In the data rows, zero lies at 4.5, halfway between 4 and 5.
Here are some points:
[4 1 5 6 4 6 6 4]
[6 0 7 4 2 7 5 7]
[2 3 6 4 2 6 5 6]
[3 4 6 2 3 5 5 6]
[7 5 6 4 2 4 3 5]
[5 7 7 2 3 3 4 3]
[9 8 6 3 5 0 2 4]
[8 9 5 1 6 0 2 5]
[7 9 5 2 6 0 2 7]
[8 6 5 2 5 2 3 6]
[7 1 6 5 4 4 5 5]
[1 2 7 4 1 7 5 4]
[3 4 7 4 1 7 7 8]
[4 6 7 2 2 4 5 6]
[6 7 7 4 4 3 4 8]
[7 8 7 2 5 0 3 4]
[9 9 6 2 6 0 3 5]
[8 9 6 2 6 0 2 5]
[9 9 6 2 6 0 2 3]
[8 7 6 2 5 1 4 4]
[6 5 4 5 5 4 3 6]
[6 8 2 5 6 3 5 2]
[5 8 3 6 6 3 4 4]
[5 7 4 7 5 4 4 6]
[5 6 3 5 5 5 4 5]
[5 4 4 6 4 6 6 1]
[4 6 3 6 5 5 5 4]
[4 6 3 6 5 5 4 4]
[4 7 3 6 6 5 4 3]
[4 9 4 5 6 3 5 3]
[4 3 4 5 3 6 4 7]
[4 3 4 5 3 6 4 7]
[2 0 5 5 2 7 6 5]
[3 1 6 6 2 7 4 4]
[2 0 7 5 2 7 5 5]
[4 1 6 7 2 8 7 7]
[2 0 6 7 2 7 6 5]
[5 1 5 3 3 6 5 4]
[2 2 5 6 4 6 6 6]
[3 0 6 5 5 5 7 5]
[5 3 4 4 5 5 6 3]
[3 2 5 7 3 7 6 9]
[3 5 3 6 3 7 5 5]
[2 5 4 6 4 6 6 7]
[5 5 3 5 4 6 6 4]
[3 8 3 4 5 5 4 5]
18 more points follow, each with its number after it:
[2 6 3 5 5 5 4 6] 0
[3 6 3 5 5 5 6 4] 1
[4 6 4 6 6 5 5 4] 2
[6 8 3 5 7 4 5 2] 3
[3 3 4 5 4 6 5 4] 4
[4 0 5 4 2 7 7 4] 5
[1 0 5 7 2 8 6 6] 6
[3 0 5 6 2 8 6 4] 7
[0 0 5 8 0 9 7 6] 8
[0 0 5 7 0 9 6 6] 9
[2 0 6 7 2 8 6 4] 10
[4 0 4 5 3 8 5 5] 11
[3 0 4 5 2 7 4 2] 12
[3 1 5 4 4 7 4 4] 13
[5 0 6 4 3 7 5 2] 14
[2 0 6 6 2 8 7 3] 15
[4 0 7 4 2 7 6 5] 16
[3 0 5 5 2 8 5 5] 17
Which two of these numbered points are nearest to each point below, ignoring the 3 directions in which the first points spread most? Their numbers follow each, nearest first.
[4 5 3 5 5 5 5 5] > 4 16
[3 6 4 5 5 5 6 4] > 1 15
[4 1 6 4 2 7 6 5] > 16 7
[5 2 6 4 4 5 5 3] > 16 4
[9 9 2 3 9 0 2 4] > 11 17
[6 1 4 4 5 6 5 4] > 11 17
[3 7 2 4 7 2 3 4] > 0 4
[4 2 5 5 3 7 5 3] > 14 7
[3 1 6 4 3 7 6 6] > 16 4
Now 18 new points, numbered from 0 again:
[3 0 6 6 2 9 6 4] 0
[1 0 6 5 2 8 6 5] 1
[3 0 6 5 3 7 6 6] 2
[3 0 6 7 4 6 5 5] 3
[4 1 5 6 4 6 4 6] 4
[2 4 4 5 5 5 3 3] 5
[3 1 6 6 4 6 5 5] 6
[5 3 5 5 5 5 4 5] 7
[5 3 6 5 5 5 6 8] 8
[5 7 4 5 4 4 4 3] 9
[7 8 4 3 6 2 3 8] 10
[8 9 4 2 7 0 2 5] 11
[8 8 4 3 6 0 3 5] 12
[9 8 5 1 7 0 3 2] 13
[8 8 5 4 6 1 1 5] 14
[7 6 5 4 5 2 3 5] 15
[3 5 4 6 5 4 6 5] 16
[4 4 4 3 4 6 5 5] 17
Which two of these numbered points are nearest to each point below, ignoring the 3 directions in which the first points spread most? Their numbers follow each, nearest first.
[4 2 5 4 2 6 5 4] > 9 1
[6 3 5 5 4 7 5 3] > 0 9
[6 1 5 6 5 6 7 4] > 8 10
[9 9 2 2 9 0 3 5] > 10 11
[3 2 5 6 4 5 7 4] > 16 2
[3 1 5 4 3 7 6 5] > 13 17
[5 6 3 3 6 5 3 4] > 17 13
[5 7 4 4 6 3 4 6] > 2 11
[7 9 4 2 8 0 4 8] > 8 10
